In the rows, 128 means zero.
One turn moves every row onto another: examples first, then more rows asked:
Tozo: [166 151 116 129 132 160 108 137 103 133 123 133 125]
buv: [109 153 143 175 143 125 131  88 127 133 117 119 108]
Meneg: [ 90 148 122 124 114 134 142 123 102 124 112 149 150]
bani: [ 85 121 119 102 126 146 114 130 135 119  98 134 135]
tamoz: [166 149 110 124 131 167 106 130 112 138 123 130 120]
Pom: [126 103 144 113 157 113 144 124 143 169 128 140  98]
Pogu: [ 96 120 118  94 142 125 146 108 124 150 126 143 156]
vuni: [125 104 150 117 160 106 145 133 134 163 127 142 104]
rulu: [151 137 135 160 131 130 120 152 121 124 122 103 102]
Tesel: [126 111 152 124 156 102 152 132 124 164 131 147 109]
Vadat: [128 110 139 115 152 117 152 114 142 176 134 143  97]
fut: [104 137 150 168 154 122 115 105 134 121 106 113 107]
tukir: [151 130 130 152 133 139 113 147 137 126 119  97  94]
Subu: [128 118 147 126 150 105 160 122 123 171 137 149 108]
vober: [ 96 116 117  92 144 127 143 109 129 150 125 141 154]
kubal: [164 143 115 123 136 163 100 140 112 132 118 129 122]
Vetal: [156 152 123 165 119 139 136 128 122 139 134 108  98]
Lod: [163 146 117 126 135 160 103 141 106 130 120 131 125]
tebat: [156 145 118 157 121 147 129 123 137 143 131 102  89]
beneg: [ 93 142 101 109 108 159 138  96 135 142 115 141 128]
lapu: [154 134 121 150 128 147 117 133 145 136 124  97  88]
badu: [165 145 111 122 134 167 102 134 115 135 120 128 119]
vilav: [109 149 136 169 143 133 128  81 139 138 116 116 100]
pimaf: [ 97 118 116  92 143 128 145 107 129 152 126 142 154]
mageb: [154 149 132 167 125 130 131 142 114 130 129 108 104]
bero: [167 152 112 128 131 163 109 131 106 137 125 133 123]
rufe: [ 96 116 118  93 144 125 142 111 127 149 124 142 156]
Lan: [ 85 131 127 115 124 134 125 137 113 115 101 142 148]
gora: [107 139 136 162 148 136 118  86 149 134 111 111  96]
tig: [106 147 150 174 149 119 124 100 124 125 112 118 111]
vuri: [130 117 140 121 149 112 159 114 133 177 138 147 101]
Femub: [105 134 144 162 153 130 112  98 146 126 105 110 100]
setod: [ 89 126 106 100 118 159 122 110 146 133 104 134 126]
zelur: [ 97 120 116  94 142 127 146 106 127 152 128 143 155]
Movi: [ 96 118 119  94 144 124 144 111 124 149 125 143 157]
rova: [ 94 154 110 122 106 146 148 102 113 138 120 149 141]

mageb -> rulu
Tozo -> Lod
fut -> Femub
Where do these go?
beneg -> rova
Subu -> Tesel
vober -> pimaf

